Each pair is two rows. How far apart are they, by a hidden measure? 0 means very close, and 20 very far. Two or three weighted sums of its numbers give each row a place; it is the straight-line distance between the places.
tensor([7, 0, 44, -34, 28, -13, 83, 83, -45, 52, 4, -39, -94])
tensor([-4, -46, -3, 3, -10, 8, -12, -14, 2, 2, 1, -1, 10]) >> 14
tensor([14, 38, 79, -102, 51, 25, -94, -126, 93, -62, -7, 9, 20])
tensor([18, -1, 7, 29, -13, 3, 14, 2, 3, 5, 3, -26, -43]) >> 14
tensor([7, 90, 51, -47, 43, -3, 2, 31, 8, 7, 0, -4, 48])
tensor([17, -43, -23, 18, -26, -14, 20, 14, -40, 9, -7, 7, 15]) >> 3
tensor([28, -37, -6, 11, -13, -4, 19, 39, 2, 7, 11, -6, -10])
tensor([13, -27, -9, 25, -10, 2, 20, 28, -10, 14, 4, 14, -46]) >> 7
tensor([27, 7, 0, 6, -24, -6, 15, -3, -13, 4, -5, -7, 9])
tensor([3, 57, 32, -45, 44, -1, -3, -31, -1, 2, -17, 28, -7]) >> 11
tensor([-10, -20, 4, 28, 2, 1, 14, 9, -5, 17, -1, -17, -38])
tensor([1, -41, -65, 50, -36, -3, 21, 20, -28, 18, 10, -44, -55]) >> 10
tensor([5, 2, 35, -10, 4, 23, -80, -96, 69, -49, -12, 33, 34])
tensor([24, -9, -9, -5, -14, 7, -13, 12, 22, -10, 5, -15, -15]) >> 5
tensor([-11, 2, 41, -9, 25, 7, -38, -18, 45, -34, -7, 23, 39])
tensor([-38, 40, 34, -11, 2, 19, -51, -62, 45, -38, -9, -10, 38]) >> 8
tensor([3, -13, -41, 7, -20, -4, 5, 27, 5, 5, 12, -62, 13])
tensor([-22, -3, -9, 15, -12, -20, 75, 41, -57, 36, 1, -10, -11]) >> 8
tensor([11, 8, -1, 10, 2, -4, 35, 30, -4, 25, 9, -41, 19])
tensor([17, -58, -26, 35, -44, 0, -11, 4, 15, -7, 9, -34, -11]) >> 1
tensor([24, -54, -29, 19, -33, 0, 16, 31, -36, 7, 4, -15, 2])
tensor([-40, -12, 14, -11, 7, 3, 3, 14, 1, -1, -2, 4, 46]) >> 4
tensor([-29, 42, 9, -25, 32, -13, 33, -7, -25, 33, -1, 12, 22])
tensor([22, -1, -31, 21, -22, -9, 20, 46, 1, 9, -1, -4, -17]) >> 8
tensor([-13, 9, 12, -2, 16, 1, -13, -56, 16, -4, -2, 27, 17])
tensor([30, -20, 16, 15, -4, 16, -63, -45, 56, -30, -2, 29, 90]) >> 5
tensor([21, 2, -8, -16, -1, 7, -16, 10, 23, -10, -5, 25, 67])
tensor([10, 29, 21, -30, 40, 1, 15, 36, -1, 13, -2, -4, 9]) >> 3
tensor([7, 0, -23, 20, -9, 9, -30, -45, 34, -30, 1, 29, 58])
tensor([1, 26, 21, -4, 9, -3, 45, 5, -11, 25, 7, 10, 57]) >> 15
tensor([-42, 72, 66, -59, 78, 0, 1, -11, 4, -4, -19, 70, 79])
tensor([21, 18, 27, 18, 5, 5, -12, 10, 11, -19, 9, -36, -11]) >> 12
tensor([-1, 12, -3, -20, -4, 9, -33, 12, 34, -20, -8, -1, -44])
tensor([32, -64, -45, 46, -48, -14, 29, 18, -56, 22, -2, 22, 53]) >> 13
tensor([25, 53, 13, -69, 26, 11, -36, 8, 28, -16, 4, 4, 56])
tensor([6, -24, -19, 16, -18, -13, 19, 40, -43, 13, 5, -44, -47]) >> 10
tensor([-36, 32, 23, -3, 13, -20, 100, 72, -40, 57, 7, -33, -25])
tensor([-8, 75, 57, -60, 44, -13, 27, 32, -13, 30, 1, -2, 38]) >> 14
tensor([11, -52, -46, 27, -33, 11, -35, -17, 25, -20, -4, -12, -12])
tensor([29, -18, -23, 20, -23, 3, -26, -8, 16, -17, 14, -19, -54]) >> 5
tensor([27, 1, -19, -4, -9, -22, 59, 80, -66, 39, 10, -78, -84])
tensor([-12, -59, -53, 17, -37, 14, -28, -14, 24, -30, 11, -17, -3]) >> 6
tensor([-6, 34, 20, -9, 8, -27, 46, 40, -43, 34, -8, 14, 43])
tensor([23, 16, 10, -3, -9, -4, 31, 17, -26, 27, 1, -1, -18]) >> 4
tensor([-43, 44, 58, -72, 75, 7, -18, -21, 10, -6, -9, 46, 54])
tensor([-61, 38, 12, -22, 3, 13, -49, -17, 49, -29, -12, 20, 26]) >> 12
tensor([-18, 35, 27, -37, 8, 16, -39, -30, 45, -26, -7, 1, 45])
tensor([19, 27, 27, -17, 10, 7, -23, -22, 7, -11, -5, 7, 83]) >> 5
tensor([-35, 18, 17, -18, 7, 12, -14, -44, 23, -6, -4, 34, 2])
tensor([-34, 79, 50, -37, 30, 12, -43, -12, 44, -22, -15, 43, 26]) >> 4
tensor([18, -38, -62, 42, -28, 12, -17, -4, 23, -16, 4, -25, -46])
tensor([-10, -3, -31, 7, -16, -17, 40, -14, -33, 21, 6, -29, -27]) >> 11
tensor([-15, 21, -7, -3, -12, -17, 52, 54, -67, 42, 1, -26, -29])
tensor([32, -56, -51, 79, -47, -19, 37, 29, -44, 17, -4, -1, -39]) >> 4
tensor([-11, 1, 13, -36, 9, 25, -84, -70, 74, -53, 2, 10, 10])
tensor([40, 4, -18, -7, -21, 5, -17, -1, 2, -11, 0, -9, -12]) >> 1
tensor([5, -25, -13, 15, -10, -9, 17, -22, -3, 16, 0, -5, -33])
tensor([1, 15, -7, 20, -21, -12, 20, 34, -26, 12, -1, -5, -29]) >> 5
tensor([-26, 27, -17, 17, -9, 7, -10, -15, 17, -5, -2, 13, 12])
tensor([16, -6, 5, 41, -29, 2, -33, -38, 19, -20, 4, -11, -28]) >> 8
tensor([-21, 48, 52, -46, 52, 23, -71, -77, 63, -55, -21, 66, 91])
tensor([33, -27, -45, 47, -35, 5, 3, 8, -2, -5, -7, -2, -8]) >> 7
tensor([6, 28, 24, -6, 39, -7, 13, 7, 7, 27, -13, 35, -26])
tensor([-7, -43, -53, 55, -46, 5, -2, 15, -26, 8, 0, 3, -41]) >> 9
tensor([-34, -23, -31, 37, -47, 4, -33, 1, 22, -12, 11, -14, 13])
tensor([-30, 8, 28, -34, 15, 10, -10, -19, 11, -1, -13, 18, 22]) >> 7
tensor([-30, 42, 33, -22, 22, 17, -62, -82, 54, -34, 3, 34, 39])
tensor([-33, 4, 60, -66, 44, 16, -62, -84, 60, -45, -3, 30, 39]) >> 8
tensor([5, -9, -15, 26, -20, 10, -38, -5, 29, -28, 9, -34, -19])
tensor([11, -89, -74, 79, -50, -24, 35, 30, -46, 0, 11, -30, -31]) >> 5
tensor([5, 19, 21, -38, 35, 12, -37, -5, 53, -17, -19, 63, 54])
tensor([-13, -23, -30, 13, -20, 9, -17, -6, 10, -13, -5, 3, 39]) >> 7
tensor([-17, 12, -11, 22, 2, 3, 11, 31, 11, 5, -4, 2, 27])
tensor([4, 11, 42, -37, 28, 17, -72, -53, 53, -34, -1, 51, -19]) >> 13
tensor([22, -23, -7, -4, -12, 20, -43, -56, 38, -24, 9, -21, 17])
tensor([18, -28, -5, 34, -22, 16, -32, -67, 29, -23, 7, -20, -40]) >> 5
tensor([-52, 6, -16, 0, -11, 8, -26, 6, 1, -13, 5, -16, -9])
tensor([14, -95, -60, 85, -63, -1, 18, 14, -31, 13, -5, -13, -62]) >> 5
tensor([0, -61, -8, 38, -19, -1, -16, -8, 17, -6, 12, -45, -42])
tensor([-20, 3, -14, 30, -1, 7, -12, -24, 15, -10, 2, 2, 6]) >> 11
tensor([5, -71, -81, 52, -38, -12, 17, 20, -20, -11, 6, -38, -73])
tensor([38, -26, -62, 70, -43, -5, 18, 20, -26, 17, 19, -20, -3]) >> 8
tensor([28, -29, -54, 34, -40, -34, 67, 44, -85, 26, 20, -17, -47])
tensor([-5, 27, 7, -10, 3, -8, 11, 70, -10, 7, -1, 13, 16]) >> 1
tensor([13, 9, -14, 31, -11, 6, -26, -28, 28, -15, -13, 45, 15])
tensor([-19, 33, 2, -22, 27, -10, 30, 51, -31, 19, 4, 12, 23]) >> 6
tensor([15, 15, 39, -20, 11, 13, 8, 13, -7, -4, 3, 11, 28])
tensor([-18, -44, -20, 28, -14, -6, 44, 65, -25, 34, 9, -11, -35]) >> 3
tensor([-19, 63, 48, -32, 68, -14, 53, 52, -29, 62, 9, -3, -13])
tensor([-41, 11, 43, -41, 61, -8, 14, -4, -22, 18, -12, 15, 65]) >> 4
tensor([-11, 9, -4, -13, -17, 16, -52, -37, 58, -28, 2, 0, 0])
tensor([0, -12, 11, -1, 3, 13, -35, -20, 35, -28, -5, 22, -13]) >> 2
tensor([26, 7, 0, 0, -18, 29, -75, -95, 87, -40, -2, 6, 10])
tensor([-10, -32, -26, 11, -18, 5, -2, 8, 15, -5, 3, 1, -17]) >> 6
tensor([22, -55, -35, 37, -37, -2, 3, 6, -9, -1, 8, -31, -38])
tensor([-52, 55, 73, -79, 71, 13, -40, -34, 34, -24, -29, 60, 56]) >> 9
tensor([14, 10, -16, 22, -27, 10, -10, -27, 21, -5, 12, -9, 17])
tensor([-42, 81, 55, -56, 57, 17, -45, -73, 43, -23, -15, 45, 40]) >> 9
tensor([15, -6, -32, -7, -16, -17, 16, -23, -38, -6, -7, -3, -12])
tensor([6, 39, 54, -82, 53, -13, 9, 64, -31, 21, -9, 29, -30]) >> 13
tensor([-27, 5, 30, -32, 2, -10, 64, 21, -36, 30, 4, -55, -65])
tensor([10, -46, -54, 56, -39, -10, 3, -8, -19, -4, 4, -18, -92]) >> 18
tensor([6, -6, -24, 29, -34, -15, 86, 40, -48, 37, 8, -31, -98])
tensor([-19, 44, 27, -43, 6, -4, -6, 25, 2, -5, 8, -11, 15]) >> 9
tensor([-1, -48, -23, 10, -38, -3, 2, 2, -8, 2, -1, -33, -102])
tensor([-9, -30, -35, 3, 2, -8, 23, 23, -23, 16, 5, -2, -2]) >> 4
tensor([-10, 40, -3, -9, 2, -20, 58, 79, -41, 41, -6, 11, 41])
tensor([-22, -24, -7, -4, -11, 15, -38, -37, 29, -22, 4, 7, 54]) >> 5
tensor([-34, -28, -16, 24, -12, -6, -1, 3, 0, -10, 2, -12, 28])
tensor([8, -10, -44, 21, -11, -6, 13, 66, -30, 17, 1, -12, -28]) >> 12
tensor([29, -16, 16, 8, 17, -2, 24, 26, -13, 30, 8, 34, -35])
tensor([43, -88, -69, 72, -48, -49, 78, 83, -107, 31, 2, -23, -91]) >> 11
tensor([40, -109, -91, 127, -66, -23, 41, 42, -79, 16, -13, -8, 21])
tensor([0, -13, -16, 8, -5, -3, 32, 3, 0, 15, 2, -15, -34]) >> 6
tensor([31, 11, -11, 13, -11, -2, 16, 8, 6, 6, 0, -16, -72])
tensor([14, -64, -47, 55, -55, -5, 11, 14, -18, 11, -7, 11, -30]) >> 5
tensor([-4, 29, 24, 0, 25, -16, 80, 50, -43, 50, 12, -21, -32])
tensor([-4, -48, -40, 25, -38, -8, 14, 37, -9, 2, 11, -37, -2]) >> 7
tensor([-46, 46, 26, -40, 16, 2, -9, 2, 3, -7, -9, -2, -13])
tensor([-11, 63, 43, -17, 47, -9, 33, 61, -19, 29, -4, 48, 16]) >> 8
tensor([10, 21, 33, -40, 51, 4, 4, 11, -6, 4, -12, 25, 0])
tensor([11, -4, 49, -64, 6, 11, -50, -78, 38, -34, -7, 3, 70]) >> 10
tensor([0, -4, -22, 20, 4, 7, -6, -16, 12, -4, 8, 11, 6])
tensor([-24, -39, -46, 19, -48, -25, 66, 57, -74, 27, 9, -39, -30]) >> 10
tensor([-22, 68, 58, -62, 65, 0, 32, 17, -21, 29, 5, -3, 25])
tensor([-19, 13, 4, -57, 21, 20, -70, -43, 57, -35, -10, 51, 0]) >> 16
tensor([13, -51, -7, 18, -15, 5, -5, -11, -4, -6, 13, -13, -18])
tensor([-24, 34, 9, -33, 50, 3, -5, 4, 8, 14, -7, 56, 7]) >> 14
tensor([18, -17, -26, -7, -17, 8, -8, -3, 23, -8, 3, 14, 33])
tensor([-7, -44, -54, 49, -36, 0, 10, -3, -3, -5, 10, -31, 6]) >> 9
tensor([-12, 3, -13, -10, -8, 25, -64, -50, 64, -43, -17, 21, 38])
tensor([31, -74, -56, 68, -40, -11, 41, 42, -53, 9, 8, -32, -38]) >> 13
tensor([-6, -28, -44, 20, -32, -40, 81, 60, -110, 26, 13, -41, 2])
tensor([-1, 41, 50, -70, 46, 11, -15, -17, 4, -17, 3, 19, -7]) >> 10
tensor([55, -44, -60, 57, -45, -24, 48, 17, -57, 23, 16, -34, -91])
tensor([-47, 79, 93, -74, 81, 16, -46, -8, 34, -32, -27, 44, 1]) >> 5
tensor([5, 22, -38, 20, -8, -9, 6, 17, 8, 1, 6, -18, 3])
tensor([39, -13, -24, 63, -31, -12, 63, 35, -25, 22, 7, -12, -86]) >> 11
tensor([36, -7, -30, 53, -14, -16, 39, 46, -37, 17, 10, -32, -47])
tensor([-6, -38, -72, 72, -41, -23, 33, 31, -59, 8, 13, -29, -9]) >> 4
tensor([-12, 25, 21, -33, 21, -5, 37, 23, -21, 25, 2, -18, -33])
tensor([-23, 79, 72, -51, 51, 1, -10, 13, 12, 0, -12, 56, 30]) >> 4
tensor([-44, 22, 39, -56, 34, -17, 31, 34, -24, 19, -10, 7, -24])
tensor([56, -32, -16, 21, -25, 1, 21, 47, -3, 16, 7, -22, 29]) >> 1
tensor([15, -26, -10, 15, -28, -1, 22, 53, -14, 11, 5, -41, -44])
tensor([2, -35, -60, 28, -22, -6, 7, 6, -7, -6, 3, -41, -35]) >> 13
tensor([-26, 53, 33, -64, 44, 11, -44, -29, 41, -16, -12, 48, 35])
tensor([-27, 25, 32, -31, 23, -16, 20, 7, -28, 12, -7, 18, 28]) >> 12
tensor([-12, 42, 46, -46, 34, 6, -22, 12, 7, -8, -10, 38, 72])
tensor([-5, 24, 45, -11, 18, -21, 68, 63, -53, 44, -2, -23, -49]) >> 14
tensor([-6, 39, 30, 6, 9, -13, 54, 31, -33, 26, 6, -23, 3])
tensor([-5, -6, -20, 35, -25, -23, 42, 13, -64, 34, 0, -8, -1]) >> 11
tensor([-24, -16, 3, -15, -2, 11, -15, -30, 8, -12, -10, 49, -1])
tensor([3, 27, 30, -34, 25, 23, -69, -87, 77, -39, 6, 14, 45]) >> 1
tensor([15, 40, 30, -63, -6, 12, -31, 7, 35, -20, 17, -28, -71])
tensor([57, -72, -58, 55, -44, -28, 49, 22, -84, 25, 6, -22, -85]) >> 4
tensor([-7, 12, 19, -52, 14, 4, -23, -59, 12, -23, -14, 27, -35])
tensor([5, -28, -27, 21, -26, 3, 16, 18, -17, 10, -9, -13, 8]) >> 6
tensor([-29, 16, 35, -52, 17, 21, -79, -99, 70, -57, 14, 18, -52])
tensor([5, -16, 3, -10, 6, 33, -91, -108, 101, -56, -4, 6, 6]) >> 5
tensor([2, -30, -21, 18, -15, -5, 39, 20, -31, 26, 3, -23, 42])
tensor([4, 11, 46, -18, 32, -6, 35, 52, -22, 33, -2, 16, 0]) >> 7
tensor([43, -33, -37, 63, -35, -15, 26, 19, -28, 11, 6, -4, 7])
tensor([-7, 58, 61, -53, 46, -5, 17, 37, -24, 24, -9, 9, 37]) >> 9
